(in the rows, 128 means zero)
Named turns come first, each shown by rows before and after it. Which turns, in which order, take the first row of each pair that follows to the second? Write the first one first, as in the answered first pair.
turn repe:
[124 120 138 136 118 129 133 147 130 144 111 130 115 108 134 134 137 128
 126 134 132 145 107 153 108 130 154 119]  ->  [120 130 132 147 117 127 128 138 142 153 113 129 120 103 135 131 136 135
 122 131 131 138 108 149 107 135 153 119]
[ 86 169  86 147 111 100 117 105 147 124 116 131 142 141 111  80 114 154
 135 129 119 112  97 104 141 117 134  92]  ->  [ 97 136  86 143 126 104 140 107 140 119 107 142 138 146 121  58 113 130
 145 140 137  93 136  88 139 129 117  93]
[157 111 149 164 128  95 109 132 113 112 116 136 135 174 136 149 136 149
 125 130 152 186 114  95  93 133 167 123]  ->  [152 128 141 175 124  95 102 119 126 121 117 135 141 168 135 149 134 157
 123 125 154 180 110  91  95 138 168 119]
turn vosis:
[142 134  96 154 148 123 138 103 162 163 112 139 132  84 125 104 136 142
 119 132 170 115 160 102 118 157 107 137]  ->  [127 162  94 163 149 129 128  86 169 164 128 133 138  94 126 120 131 153
 112 126 155 110 150 106 127 156 108 134]
[183 115 111 109 144 134 146 155 104 155  97 133 151 106 143 136 114 186
 151 130 153 158  76 130  75  98 154 145]  ->  [190  98 107 114 153 137 160 151 108 161  89 140 151 104 151 119 112 173
 156 135 169 141 101 116  75 108 140 144]
[105  91 150 138 124 139 169 124 182 150 116 121 178 166 110  76 161 175
 124 122 178  98 112 111 127 142 121  66]  ->  [ 96 108 150 140 123 141 164 113 187 149 126 118 185 172 109  85 159 182
 116 120 168  97 106 113 133 142 123  66]
[128 115 146 129 148 136 144 132 113 134 127 123 117 134 145 118 125  98
 135 137 128 109 138 109 142 144 118 144]  ->  [119 128 145 135 149 138 137 122 116 136 136 120 124 141 148 128 123 104
 128 134 122 103 136 107 147 146 118 145]
turn Timo:
[115 192 146 144 135 125 129  89 159 120 131 173 177 130 140 151 132 158
 161 187 110 126 130  98  98 132 129 145]  ->  [125 189 140 146 124 115 121  98 165 128 117 171 173 107 135 138 136 163
 161 185 121 139 119 100  86 126 133 142]
[127 157 121 155 148 131 132 103 145 133 131 131 138 160 125 138 126 116
 113 130 128  97 129 127 148 152 123 128]  ->  [135 159 110 162 139 121 122 107 159 147 115 131 137 134 121 117 130 123
 115 124 143 102 123 123 134 152 124 124]
[156 110 137 115 110 130 145 127 142 130 107 118 124 119 135 114 118 113
 134 128 151 103 137 135 113 126 114 144]  ->  [156 109 141 110 112 131 143 131 136 126 107 118 122 122 134 119 118 113
 135 132 148 105 133 138 114 124 117 145]
turn ful:
[122 100 125 151 167 137 136  84 164 132 104 133 126 145 113  75 117  79
 134 124 169  97 189 104 121 158 109 124]  ->  [ 85 191 129 154 130 129  81  78 173 129 143 101 143 150  87 143 113 135
 103 105 110 137  96 149 139 135 148 119]
[130 122 153 100 134 134 127  76  78 154 164 134 128 189 166 121 103  90
 147 169 124  63 162 112 126 147 130 146]  ->  [125 164 160  87  94 114  85 106  76 149 172 111 123 172 136 158 111 131
 132 154  98 127  78 156 118 113 168 143]
[ 95 153 152 110 167 140 141 135 114 126 163 130 127 197 141 174 121  96
 122 111 118  99 198  97 132 165 106 114]  ->  [102 175 165  88 126 112 104 181 101 119 155 111 113 165 107 196 135 131
 116  99 102 173 113 143 111 130 152 110]
Then:
(two turns a pair)
[136 140 106 188  54  87 141 140 185 151 125 145 142  95  66  94 119 167
  99 149 166 181 146  85 104 146 143 133]  ->  [118 166 101 200  56  97 135 118 194 155 143 142 156 111  71 113 110 176
  89 146 151 163 146  84 117 153 142 136] | ful, ful
[108 126 151 137  84 120  94 147  91  79 135  78 140 139  93 203 117 156
 134 100  86 168  99 174 143  95 131 117]  ->  [109  93 165 126 109 137 121 148  69  62 143  86 135 171 105 205 111 126
 139 114  85 143 139 166 156 104 115 125] | vosis, Timo
[104 153 131 111 150 136  96 116 117  89 168 106 142 153 119 186  95 158
  98 106  79 132 117 136 145 113 131  98]  ->  [152  53 142  85 163 122 137 166  91  82 120 127 111 129 120 125 107 114
 127 123 133 141 163 117 110 111 114  99] | vosis, ful
[165  92 107 119 128 124 164 165 154 173  67 143 115  69 129  80 122 128
 198 117 161 115 140 112  95 155 119  92]  ->  [167  63 133  96 144 136 188 178 120 147  82 146 104 106 135  99 119 102
 202 131 146 110 157 122 109 153 116 103] | vosis, repe
[146  97 132 123 119 120 146 147 131 139  91 142 120  97 133  94 133 119
 132 119 152 142 128 117 107 121 138 131]  ->  [119 124 126 141 142 145 154 102 140 139 118 145 139 138 156 114 120 115
 123 123 134  92 160 101 138 143 120 135] | repe, ful
[ 95 187 118 123 138 137 104 117 140 112 155 137 135 143 143 224 123 170
  82 125  73 165 136 166 195  92 127 167]  ->  [166  51 123  96 149 115 154 181 119 116  76 169  92  87 144 121 143 110
 127 146 159 179 205 133 138  96 102 168] | ful, vosis
[137 130 126 134 133 138 135 120 130 145 114 138 140 127 139 109 130 117
 129 124 150 112 153 114 122 150 123 121]  ->  [146 108 139 115 126 128 138 150 114 136 109 135 126 120 129 111 135 115
 133 128 150 137 139 130 112 138 133 123] | Timo, repe
[109 210  91 144 125 121  76  88 170 162 128  98 121  97 128 137 111 177
  93 135  98 130  88 143 125 127 111 148]  ->  [107 200  82 157 144 132  92  68 178 171 126 110 130 104 143 120 106 163
  99 141 109  99 127 120 131 145  91 151] | repe, vosis
[118 104 133 129 158 138 160 110 117 120 127 137 129 149 158 117 115 103
 129 138 133  97 183 104 127 141 113 131]  ->  [ 96 183 121 144 122 123 106 101 143 137 143 115 145 128 137 154 115 160
 108 118 102 133 107 133 130 124 147 122] | Timo, ful
[ 88 167  78 163 128 144 122  64 178 148 160 136 163 125 140 139 144 143
 115 112 126  73 149 113 147 140 127 131]  ->  [ 88 146  95 152 143 156 144  68 156 132 170 139 161 154 147 147 140 123
 117 122 118  60 169 114 158 141 118 139] | repe, vosis
[102 147 125 107 115 143 103 117 144 107 166 135 130 199 149 153 138 163
 125 139 117  87 136 155 149 114 132 137]  ->  [148  82 134  82 104 118 115 174 124 104 120 145  98 157 135 106 156 147
 150 143 159 126 137 159 108  99 136 135] | ful, vosis
[117 161 101 147 133 158 148  98 140 135 134 108  99 170 170 161 131 107
 105 130 120 117 132 115 165 137 127 161]  ->  [139 126  95 146 137 152 164 108 143 143 109 119  93 152 174 123 136  91
 118 134 149 113 158  97 147 143 118 159] | Timo, repe
[130 113 104 116 131 102 151  93 141 120  93 138 115 109 156  93 113  99
 150 158 153 147 208 131  44 133 138 115]  ->  [ 95 170  91 137 136 119 134  47 162 127 126 130 138 135 165 125 102 120
 129 149 127 116 200 128  71 144 137 116] | vosis, vosis
[120 149 111 147 125 139 147 117 125 141 108 132 151 145 104  78 124 141
 159 146 157 103 119 124 101  90  69 129]  ->  [109 175 113 144 111 132 130 119 123 138 120 122 152 146  95 102 124 157
 151 140 139 121  87 140 105  80  83 131] | ful, vosis
[111 112 129 126 138 122 137 150 121 130 106 119 120 130 113 134 127 116
 114 128 122 120 142 130 132 116 128 149]  ->  [111 113 130 125 134 120 134 153 122 130 106 118 118 127 108 138 129 122
 114 127 118 126 133 131 133 113 132 149] | repe, vosis
[144 139 147 104 118 112 134 151 124 115 135 121 112 152 118 151 127 135
 130 120 103 154 104 155 119 116 138 132]  ->  [143 121 152 100 132 123 153 144 115 109 139 128 114 173 130 151 123 116
 133 128 105 131 132 145 128 126 125 137] | vosis, Timo
[152 116 107 143 110 133  98 142 154 160  98 164 125  94 134  81 122 110
 144 140 144 136 144 116 100 121 116 115]  ->  [158 103 135 116 101 129  99 175 125 136 105 160 108 106 122 103 127 109
 145 141 127 165 116 142  99 101 133 123] | repe, repe
[111 161 124 117 112 105 138 110  83 114 122  99 120 125 137 142 130 154
  84 109  76 126 118 152 135 118 118 132]  ->  [114 151 130 111 118 110 145 113  76 108 124 100 119 132 141 146 132 146
  86 113  75 123 125 152 136 120 114 133] | vosis, Timo
[100 174 121 134  93 103  98 142 128 128 155 114 132 124 111 155 121 153
 101 115 110 155  89 172 150  99 158 126]  ->  [134  75 122 129 134 115 162 149 113 126 119 149 119 126 139  81 123  88
 131 139 168 106 196 122 135 128 110 132] | vosis, ful
[133 140 141 115 136 118 119 148  98 105 150 111 119 132 107 155 116 148
 129 123  99 151 100 164 132 106 166 125]  ->  [132 118 149 108 152 131 142 143  86  96 155 120 117 157 119 155 112 126
 134 133  98 130 131 154 141 116 152 131] | vosis, Timo
[157 109 142  68 156 125 121 156 114 128 130 164 142 168 119 104 108 144
 145 112 138 133 138 133 128 128 145 136]  ->  [155 116 141  67 149 118 111 159 118 130 130 161 140 158 111 106 109 152
 145 110 135 142 123 137 126 122 155 135] | repe, vosis
[115 138 125 142 157 151 132 106 142 135 124 130 142 144 147 134 123 130
 122 112 110 119 157 119 146 154 117 123]  ->  [128 111 149 116 157 150 144 137 112 112 125 130 124 158 139 149 126 116
 127 121  99 142 150 135 145 140 125 128] | repe, repe
[135  87 156 120 159 129 133 171 150 146  83 123 131 135 122  99 114 115
 137 156 147 104 119 112 137 128 138 107]  ->  [104 145 152 134 155 140 112 142 160 146 116 111 148 159 123 142 106 141
 118 147 110  97  88 125 162 131 149 106] | ful, vosis
[121 199 111 116 107 125 111 131 134 137 146  89 109 103 139 150 131 145
 115  91 131 181  93 142 109 111 167 123]  ->  [142 171  93 129 113 118 122 132 150 158 109 102 109  71 145  98 138 134
 127  92 173 166 131 113  90 127 152 119] | repe, ful
[123  93 214  92 101 162 107 107 123  77 161 111 118 203 140 171 118 123
 177 125 113 102 116 162 127 142 154 128]  ->  [119 127 203 102  76 147  78 108 141  87 158 101 121 176 128 176 122 153
 170 113 110 128  77 172 117 132 173 123] | ful, repe
[130 115 142 133 149 141 164  84 128 139 126 122 149 185 176 118  86  73
 125 115 111 104 189 140 168 127  95 149]  ->  [145 128 162 105  99 102 124 149 110 126 116 101 128 146 132 141 102 111
 121 102  92 198  92 198 141  80 147 146] | ful, vosis
[165  68 160 103 134 110 149 155  89 117 118 137 101 128 119 132 130  99
 145 126 143 146 145 147 119 107 125 141]  ->  [158  87 168  98 127 114 139 156  85 111 134 127 102 138 111 157 128 112
 138 120 123 157 120 165 125  99 135 140] | vosis, repe
[130 112 104 120 102 134 172 132 166 139  91  95 135 108 108  72 149  95
 139 110 134 146 159  94 122  96 114 138]  ->  [131  94 120 104 111 140 185 142 146 123  99  97 129 132 108  84 145  80
 143 117 127 144 169 100 130  93 112 141] | vosis, repe
[182  71 142 121 124 128 178 167 109 123  81 154 109 139 114  79 128  88
 127 127 160 124 145 126 129 138 115 118]  ->  [132 140 135 144 146 161 172 102 123 121 140 143 142 198 135 137 110 100
 101 122 113  73 151 124 180 155 106 122] | ful, repe
[129 176 140 134 132 182  78 122 148  96 121 114 127 153 115 155 126 129
 120 103 127 102 113 107 136 137 116 128]  ->  [139 173 130 136 119 168  66 131 162 108 103 111 126 123 109 131 133 138
 123  99 145 121 102 105 119 132 121 122] | Timo, Timo
[142 166  95 164 102 111 114 104 135 157  71 120 150  74 120  72 143 187
  86 110 137 152  99 165 117 107 131 109]  ->  [157 127  96 164 117 111 138 108 134 158  55 133 144  69 129  41 144 160
 100 119 163 132 140 145 114 118 113 110] | vosis, repe
[148 165 109 110 120  90 117 126 117 152 135  96 109 131 133 122 152 149
 104 145 117 119  71 150 119 102 131 145]  ->  [138 178  97 126 128  99 115 100 132 164 139  98 121 136 143 116 146 149
  99 145 119  96  88 134 127 116 121 142] | Timo, repe
